grid =
[[-25  -6 -25  -5  -8   1 -45 -20 -28 -47 -30]
 [-15 -29 -23 -46  -8  26   8 -22 -16 -30  13]]
Counting starts at 0.
The entry at row 1, column 1 is -29
What is the entry in the bottom-right corner?
A: 13
What is the entry just left of -47?
A: -28
The entry in row 0 and column 2: -25
The entry in the bottom-left corner is -15
The entry directly below the smallest entry -> -30
What is the entry just right of the largest entry?
A: 8
What is the top-right entry?
A: -30
What is the entry in row 0 and column 0?
A: -25
The entry at row 0, column 1 is -6

Questions about the table below.
1) Which number is the last entry, reading row by row?
2) Which number is the first entry of the largest entry's row?
3) Which number is the 3rd entry on the main diagonal?
4) Which number is the top entry of the column that holds the largest entry?
5) Which number is the largest entry in the last column?
6) Which number is the fifth entry from the end, reading row by row?
7) Which number is the smallest entry in the last row?
8) Which number is the entry directly below the largest entry?
[[ 18   3   4  64  35   7  10   1  23  19  -7  14  -1  -3   6   4]
 [ 14  16  -7  14  23 -18  -2 -20   6  -1 -24   0   2   8  19  -8]
 [ 24  -1  -6 -55 -17  -5 -11  10 -11   9 -19  -7  -9   1  33 -12]
 [-16 -31  -1   4  31  16  16   9  16  15  -8 -24   0  -8  -2  10]
 [  7 -40   1  54   5 -13  -7  12   1  49   1  31 -17  21  -7 -11]
 [ 15   7   5  -3  -1  -8  13 -17   6 -12 -10  11  16  11  -1  -3]
 [-36  10  14  32 -17   7   6  17  12  -3  -2 -29  26   5  11  10]
 [ -4 -57  15 -16   0 -10  -5 -15   9 -29   9  14   5   5  -5   0]
 [ 21 -20  -7  -7  31   8   2   7   1  12   5 -14   4   8  -3   5]
 [-27 -36  -6  23  26  -4  24 -10   8  -5  -2  30  -9 -14  -6   6]
 [ 32  24   6   3 -26   8 -15 -16  -4  12 -12  -4 -10   9 -11  -6]
 [ 25   5  -9  17  -4  -1 -15 -13 -12  -8  10  -2  17   9 -20  -7]
 [  2  62 -13  22  -8  -6   6  20  -1 -11  14  15 -12   5 -40  13]
 [ 13 -51  -5   5  10 -15   2 -14  -4 -42  14  -2  23   0  11   4]]
1) 4
2) 18
3) -6
4) 64
5) 13
6) -2
7) -51
8) 14

Questions about the matrix below.
1) Find the 2nd largest entry.
2) Find the entry just left of -163.9.
3) Find the second smallest entry.
4) Find the entry just left of -43.0.
[[-208.7, -229.5, -72.3, -199.7, -4.2, -8.3, 23.2, -77.7], [64.1, -40.6, 10.2, -32.4, -154.6, -141.6, 27.5, -94.2], [-142.7, -203.9, -96.0, -68.4, -84.4, 30.6, -6.9, -32.9], [70.2, -3.5, 11.5, -104.2, -129.1, -143.2, -5.7, -84.7], [-116.2, -18.9, -165.6, -50.7, -70.0, -8.9, -103.5, 29.2], [-139.7, 22.3, -208.2, -63.1, -48.7, 15.4, -93.0, 36.2], [-72.2, -98.4, 18.7, 201.7, -96.6, -80.5, 17.6, -111.9], [94.4, 41.4, -16.3, 18.5, 82.0, 122.0, -73.1, 47.6], [26.1, -163.9, -204.7, -60.8, -12.3, -72.1, -173.0, 126.4], [-231.7, -3.9, -20.6, -170.7, 150.5, 30.0, -102.8, -147.8], [27.3, -12.5, -43.0, 73.9, -8.3, -162.7, -0.3, 230.4]]
1) 201.7
2) 26.1
3) -229.5
4) -12.5

Questions about the table below.
1) Read off the second largest entry.
2) Read off the entry just left of the smallest entry.
3) Read off the 3rd smallest entry.
((0.24, 0.78, 0.65, -0.24, 1.69, 0.85, 0.88, 0.68, 0.80, -0.82, 0.38, 0.75, 0.21), (0.29, 0.40, -1.80, 0.46, -0.79, -0.05, 0.50, 0.01, 0.22, 1.36, 0.67, -0.12, 0.15), (0.54, -0.06, 0.65, 0.56, 1.59, 0.09, 0.05, 0.17, 0.01, -1.09, 0.74, 0.37, 0.47), (-0.07, 0.77, -1.21, 0.18, -0.76, 0.36, 0.80, 0.22, 0.47, 1.45, 0.27, 0.20, -0.01), (1.10, 0.32, 0.18, 0.32, 0.05, 0.36, -0.02, 0.18, 0.28, 0.63, 0.36, -0.36, 0.04), (0.64, 0.22, 1.83, 0.05, 0.92, 0.86, 0.29, 1.19, 0.33, -0.82, -0.49, 0.32, 0.55), (0.42, 0.65, 0.44, -0.27, 1.64, 0.65, 0.80, 0.61, 0.93, -0.59, 0.68, 0.73, 0.40), (-0.15, 0.81, 0.79, 0.11, 1.34, 0.80, 0.74, 0.32, 0.39, -0.61, 0.16, 0.71, -0.13), (1.26, -0.32, 0.87, 0.50, 0.13, -0.20, -0.54, 0.03, 0.32, 0.81, 0.81, -0.11, 0.73), (0.84, 0.30, 1.10, 0.27, 2.65, 0.51, 0.20, 0.19, 0.23, -1.91, 0.82, 0.34, 0.10))
1) 1.83
2) 0.23
3) -1.21

data = [ 49 -26 -47 -22 -41  57 -27  47  43  44 -61 -45 -34]
Give the first entry from the right.
A: -34
The 3rd smallest entry is -45
The second smallest entry -> -47
